In the data rows, 128 means zero.
Here are some points:
[ 57  88 153 112  91 165  93 129 119 177 162 160 106 181 130 145 166 171 126 128 158 163 165 142]
[115 160  56 108 171  89  87 133  97  90 125  84 106 114  95 144 119  82 193 131 144  83  47 120]
[ 49 244  49  45 102  97  39 191  77 111 138  61  89  67 156 115 141 108 156 113  83  54 115  87]
[149 161  93 176 144 114 122 127 127 117 113 131 112 112 165  84 105 101 111 121  61  99  81 118]
[ 88 162  99  94 115 145  86 163 107 110 111  76 146  75 121 149 139 117 141 138 143 133 138 133]
[124 103  95  75 119 130 104 138 111  82  82  94 175  80  98 121 127  76 167 152 183 134 146 137]
[165 146 137 172 163 108 151 119 112  76 142 125 137  98 150  88  88 131  97 123  59  84 124 108]
[199  97 190 175 135 108 165 108 136  68  99 145 159  77 135 151  90 130 120 129  89 176 122 144]
[203  79 107 151 164  98 166 122 148  79  84  92 161  42 122 117 101  76 148 125 111 140  85 153]
[ 94 137 130 132 118 143  88 102 118 143 152 163 143 167 125 130 163 139 130 124 113 122 151 135]
[ 90  99 162 148 120 155 123 119 131 164 133 180 151 154  86 174 134 148 131 131 182 157 172 164]
[149 138  51  84 165  91 129 162 117  75 100  91 125  95  76 129 103  57 149 127 157 122 100 122]
[ 28 112 140  66  85 186 105 140 131 151 129 183 111 150  99 154 152 150 144 129 218 137 178 149]
[ 73 148 113 128 109 142  88 158 113 171 162 129 101 197 121 137 143 183 120 127 112 107 151 115]
[137  63 165 155 170 164 137  72 156 136  91 171 155 177 111 136 122 157 147 155 225 143 127 165]
[183  51 190 149 125 149 167 104 168 128  84 155 160 126 125 142 111 156  98 122 165 168 150 164]
[143 187 189 157  85 118 156 115 148 148 148 132 121  97 192 115 163 156  65 120  57 149 142 136]
[157  88 100 146 171 125 127 117 119  90  79  85 143  82 106 123 103  65 167 141 157 146  81 140]
[ 97  94 169  93 109 135 124 147 117 178 170 139  97 209 116 178 144 167 112 139 186 139 169 120]
[155  77 175 176 115 166 145  71 161 133  82 187 180 163  89 154 134 140 164 141 178 173 136 196]
[139 104  99 121 130 109 131 113 119  79  86  82 157  69 118 132 133  61 159 158 152 185 112 160]
[ 71 143 142 142 126 123 124 163 123 170 197 139 104 188 132 112 142 162 107 135 104  89 140  98]
[ 86 119 133 130 116 119 114 173 117 170 177 173 105 181 140 117 120 164  96 119 117 105 138  88]
[171 131  84  96 182  86 165 145 142  68  93  94 120  80 105 149  82  87 173 129 156  88  37 122]
[138 138 133 156 123 147 140 116 137 137 133 151 151 122 177  62 127 112  66 131  57 125 148 104]
[159  63  72 143 155  94 106 140 116  69  81  86 163  78  79 139 110  48 165 136 156 155  88 138]
[122 125 172 118 149 131 130 139 146  99  75 139 132  90  99 188 109 151 130 137 190 158 116 161]
[ 68 164 136  89 100 162 115 137 126 142 180 112  94 138 154 148 143 175 134 150 122 112 142 116]
[198  46 177 201 151 111 188  98 147 159 149 164 138 186 102 112 114 110 104 144 138 170 119 140]
[126 135 114 121 127 157 146 110 139 156 164 128 111 174 135 120 144 158 109 100 132 111 138 128]
[184  59 151 159 148 105 168 109 142  97 104 181 156  95  90 127 107 106 115 143 142 152 122 164]
[ 64 142 101  20  77 160  78 178 111 137 123 134 128 103 105 175 145 124 132 106 187 112 190 133]
[ 82 155 103  49 100 133  92 162 118 131 150 162 110 176 107 171 159 153 164 117 169  91 157 133]
[155 187 160 134 105  94 134 144 124 183 221 166 119 156 202 115 134 190  43  86   9  85 151  94]
[195  47 198 180 120 146 187  84 173 189  85 190 170 174 117 121 108 116 127 143 159 176 164 137]
[128 110 187 214 106 144 142 101 142 185 182 157 126 221 151 129 148 204  83 135 115 176 160 122]
[114 137 168 155 135 174 138 104 139 181 154 142 131 193 173  67 131 174  80 131 110 124 166 103]
[207  93 169 165 115 125 165 106 142 105  77 154 165  59 152 108  94  84  84 127 105 167 140 138]
[109 111  85 113 143 101 106 173 110 110 123  83 156 138  88 122 125 115 156 160 155 102 146 105]
[154  39 159 191 146 133 187  69 139 133  92 161 160 137  69 125 113  82 115 153 186 224 156 182]
[211 128 109 118 184  80 152 108 135  50 103 122 164  42 120 109 129  46 117 120  96 110 111 146]
[128 154 108  84 135 138 127 126 123 116 120 133 129 145 118 130 119 141 126 127 157 100 120 130]
[158  96 103 135 159 133 144 107 125  87 127  98 140  86  97 157 122  73 130 140 149 174 152 152]
[126 146 152 153 116 118 143 116 136  99 138 116 120 121 149 124 134 146 107 136  98 133 129 147]
[199 107 186 185 132 148 194  93 154 138 116 136 136 111 141 111 122 120  89 144  99 196 127 147]
[ 47  89  78  84 105 151  82 167 120 164 139 102 127 164  99 136 113 160 188 126 216 119 141 117]
[125  72 188 196 137 171 165  97 151 180 144 175 141 160 149 102 135 160 115 139 147 148 132 128]
[220  88 199 168 137 124 181  81 159 104  97 126 137  86 166 112 115 133  63 135  99 177 118 147]
[ 76 170  89  72 127 155  97 141 124 119 121 128 127 147 107 169 152 117 152 131 187 107 128 134]
[160 130  96  75 122  78 110 160 131 108 115  99 131  98 142 148 107 114 149 110 121  89 102  95]
[152  65 146  55 136 119 120 137 133  64  54 105 153  51  90 195 112 127 165 140 211 132  88 150]
Here are 24 more points, each followed by its number:
[ 67 104 149 101 110 149 107 167 118 176 157 155 128 171 113 200 122 197 129  84 199 127 171 107] 0
[ 90 119 109  92 121 146 112 121 124  94  77 126 146  94  85 127 133  92 171 142 191 123 130 165] 1
[ 58 198  71  58 102 129  52 161 110 161 148 136  84 175 127 157 142 165 152 102 133  57 122 104] 2
[202 158 139 188 112 111 170  65 130  83 139 108 129  83 144 120 156  54  95 142  13 193 148 169] 3
[ 89 184  94  57  94 120  97 187 117 104 111 103 106  96 117 165 137 148 158 113 155  96 123 122] 4
[ 53 150 135 114  99 141  58 110  96 153 153 129 121 176 156 112 158 163 106 118 125 128 176 124] 5
[227 109 141 226 177  78 181  91 139 100 128  97 158 113 131  87  89  99 132 156  78 135  57 112] 6
[104 157  57 109 141  69  74 183  94 121 143  79  95 132 113 115 125 129 163 114 104  70  80  85] 7
[131 161 171 157 117 158 144  96 140 179 126 148 124 161 166 107 142 157  88 112  94 111 139 113] 8
[ 85 132  95 127 130  98 104 166 110 190 187 112 108 177 117 125 155 125 154 126 111  71 129  99] 9
[214  89 155 178 157  61 188  94 144 102 114 121 152  85 113  84 110  41 102 168  99 176  80 141] 10
[103  74 136 120 157 174 130  91 144 121  86 157 156 166 105 136 129 133 153 137 223 140 128 167] 11
[ 91 133  88  89 107 113  90 134 124  87  93 113 154 117  95 183 127 126 205 137 172 102 106 156] 12
[ 23 124  97  64 104 205  86 158 125 142 124 148 123 160  79 196 180 165 184 126 228 122 166 164] 13
[135 130 163 163 113 133 143 117 138 184 190 190 117 217 170 107 141 209  97 104  90 120 140 100] 14
[150  80 100 105 137  83 100 134 128  97  60 122 129 122  50 201 110 105 206 133 197 129  78 165] 15
[129 199 146 129 120 115 120 134 117 102 191 102 111  87 195 124 155 160  78 126  19  92 116 106] 16
[134 185  97 121 165  80 135 148 123 117 136 112 141  92 124 103 105  70 138 110 106  99  91  93] 17
[ 68 255  72  81 104 103  91 169  76 106 158  70  87  80 129 146 156  85 134 100  60 102 150 109] 18
[ 88 128  78  68  98 143  69 155 117  88  82 123 115  91 133 157 133 132 155 126 156 127 114 138] 19
[175 184 153 156 135  84 136 138 131  90 137 151 124  56 175  82 102 123  84 120  10  89  99 101] 20
[ 29 148 126  34  72 169  65 170  93 151 132 139 121 134 125 166 147 175 141 106 187 120 190 117] 21
[ 51 163  97  70  72 128  74 169 108 177 151 131  78 176 135 139 162 177 147 117 140 104 139 110] 22
[131  97  79 112 142 108 113 143 131  92 130 141 134 110  91 140 161  87 157 125 139 122 117 166] 23
Which three of these numbered points are nearest to each point below, ignoring the 3 directions in which the first points spread most? Their numbers follow each, nearest first.
[ 80 180  97  78 120 132  81 151  99 101 109 108 130  97 114 122 132 114 171 144 138  93 117 133] > 1 20 8
[ 91 115  92 121 124  91 107 154 108 158 158 119 118 141  96 117 149  67 151 131 125  92 116 117] > 9 10 23
[ 33 162 116  49 101 141  68 189 116 121 129 160 102 134 113 174 138 181 175 117 182  85 177 125] > 20 4 21
[130 231 120 126 123  65 107 148 104 121 188  65  84 106 158 110 169 133  99 141  23  88 114 101] > 16 10 22
[ 71 119  98 104 131 104  67 163 113 152 166 110 108 170 132 135 136 174 142 135 151 100 113 102] > 7 14 6
[ 65 215  51  75 125 109  74 189  92 146 171  93  66 126 157 109 128 131 127  99  58  18  97  76] > 2 14 22
[171  60 149 152 124 122 160 128 128 117 123 162 148 149 101 131 110 160 105 128 134 146 129 122] > 14 7 22
[ 67 171 169 143 107 189 127 114 141 213 160 125 120 232 166 143 143 212 137 133 156 122 160 119] > 8 11 12
[172 155 126 155 151  89 158 115 115  75 137  92 126  77 105 134 119  77 127 137  84 176 124 139] > 18 3 16
[156  48 125 112 136 131 144  95 133  80  94 167 155  88  76 173 115  69 130 135 187 184 150 177] > 23 20 21
[ 79 143 117 101 107 155 123 169 136 176 175 121  86 191 133 146 125 175 140 129 150  73 140 103] > 14 2 22
[149 148 108 136 127 119 109 129 110  53 131 100 117  61 179 104 100 120 107 132  52 113 105 110] > 19 16 5
[131 144 160 198 142 144 155 100 134 188 155 114 105 174 175  65 102 169  99 122  71 112  93  88] > 6 7 11
[ 38 123 106  23 101 143  77 189 106 143 161 155  98 136 125 166 139 150 149 109 181  85 172 116] > 20 21 0
[ 60 202  91  43 116 128 111 178 102 161 164  93  84 118  80 175 148 112 136 135 142 113 170 120] > 18 10 4
[ 77 100 126  94 122 155 135 193 127 180 137 105 102 153  57 182 123 143 145 135 223 158 184 129] > 0 4 17
[175 118  83 132 190  76 156 131 118  69  78 108 156  62  87 115  99  32 166 120 156 116  70 126] > 17 14 9
[127 126 178 164 127 121 112 110 120 132 157 115  94 137 186 102 147 155  70 125  66 153 130 110] > 5 16 22
[165  24 225 239 115 170 161  63 154 137  79 189 196 141 142 124 109 139 108 149 145 232 162 163] > 5 19 1
[ 97  72 105 111 115 168 105 134 129 142 114 149 144 135  87 122 120 109 152 145 191 148 150 151] > 1 22 23
[206  42 185 199 163 152 182  34 151 113 106 168 163 143 153 104 119 120  90 136 121 187 123 164] > 11 5 8
[122  58 100  85 123 157 132 121 150 126  94 152 117 175  86 124 127 131 179 145 233 136 122 144] > 14 11 22
[ 58 111 169 115  90 130  97 154 127 182 173 159 122 183 129 129 132 191 112 139 151 136 179 113] > 20 22 4
[162 118 112 161 158 151 156  99 155  84  72 143 146  85 110 136 137  93 153 133 139 139  99 179] > 13 1 8
[164 114 105  98 157  86 117 168 124  74  65 101 148  42 107 164  90 100 166 121 154 104  77 133] > 0 4 20
[138  97 181 181 132 125 155 141 133 195 170 142  97 189 187  66 110 197  77 125  86 130 130  81] > 7 14 22
[146 172  68  31 125  73 101 170 106  57  72  84 141  14 117 141 110  59 151 112 132 101 112 129] > 21 4 20
[ 92 118 134 114 111 155 119 125 138 137 120 146 106 204 113 155 118 158 132 150 169 123 150 141] > 2 11 22
[192 117  96  80 170  55 133 142 133  55  62 105 122  32  91 167  84  70 149 124 161 113  50 158] > 2 15 4
[213  86 184 172 144 135 184  69 173 117  73 170 154 128 134 113 111 129 106 128 134 162 118 168] > 2 8 11
[191 164 104 120 144  88 157 149 133  95 125  78 166  44 129 143 102  77 118 125  86 134 120 125] > 4 0 16
[ 54 142 117  67 103 188  92 132 123 108 131 146 130 170 101 171 167 186 172 142 208 110 183 151] > 13 16 1
[144  48 148 109 125 154 157 112 150  66  87 146 156  66 107 148 103  94 119 147 195 185 145 167] > 21 19 16
[101 130  82 115 119  70  84 151  98 100 131 102 118  54 120 125 113  62 144 129 109 122 102 131] > 10 22 5
[195  47 203 201 124 148 153 114 145 137  90 155 162 147 151 120  92 197  99 128 137 153 126 114] > 0 14 4
[111 125 150 139 117 164 134 132 142 150 138 177 114 144 159 150 147 169 117 118 124 145 154 138] > 13 19 4
[ 88 191 103 139 125 114 122 165 112 180 184 141 110 147 133 104 131 103 136  89  94 102 115  88] > 17 9 10
[205 158 123 137 147  94 156 128 139  65 106 124 129  46 152 128 130  73 118 118  42 132  82 139] > 13 4 16
[ 85 137  94  89 123 160 118 131 107 124 130 117 110 158  74 174 155 130 166 123 184 170 187 165] > 18 13 3
[133 163 112 109 116  81 108 136 114 117 109  86 119 100 115 157 133 100 148 140 122 125 100 121] > 22 4 12
[120 113  65  77 128 104  93 133 116  64  75 117 145  75  97 181 131  94 202 113 168 134  90 169] > 12 22 19
[ 97 138  97  69 117 145 114 121 126 146 108 124 141 144 101 150 136 101 156 118 185 114 156 145] > 8 1 2
[179  67 188 168 121 157 174  92 165 149  96 170 131 126 155 129 134 133  72 118 142 183 126 162] > 19 22 4
[190  63 158 212 165 140 173  70 145 119  99 140 176 139 133  83 120 116 109 141 126 175 115 139] > 11 14 8
[180  44 120 186 175 134 179 110 144 126  96 136 150 175  78 143  79 121 170 151 187 137  80 135] > 6 7 14
[146 114 123 167 144 144 166 107 125 103 109 135 125 115  81 137 138  79 137 136 142 182 155 179] > 18 13 3
[163 159 112 108 127  66 127 131 119  67 117 132 102  84 127 124 131 114 120 113  67  89  76 120] > 2 22 20
[154  71 189 167  97 176 158 102 152 141 146 184 124 149 154 145 152 167  89 115 107 181 170 145] > 19 13 16
[ 93 221  68  58 125  73  87 168 105 117 183  83  93 102 120 151 154 112 126 114  86  74 112 101] > 10 23 22
[156  84 202 210 111 188 192  58 157 180 134 172 138 171 142 145 118 138  82 127 146 241 180 155] > 18 13 8
[113 157 127  86 116  86  98 193 123 117 124  74  75  77 163 132 117 182 127 112  91  75  78 106] > 4 22 0
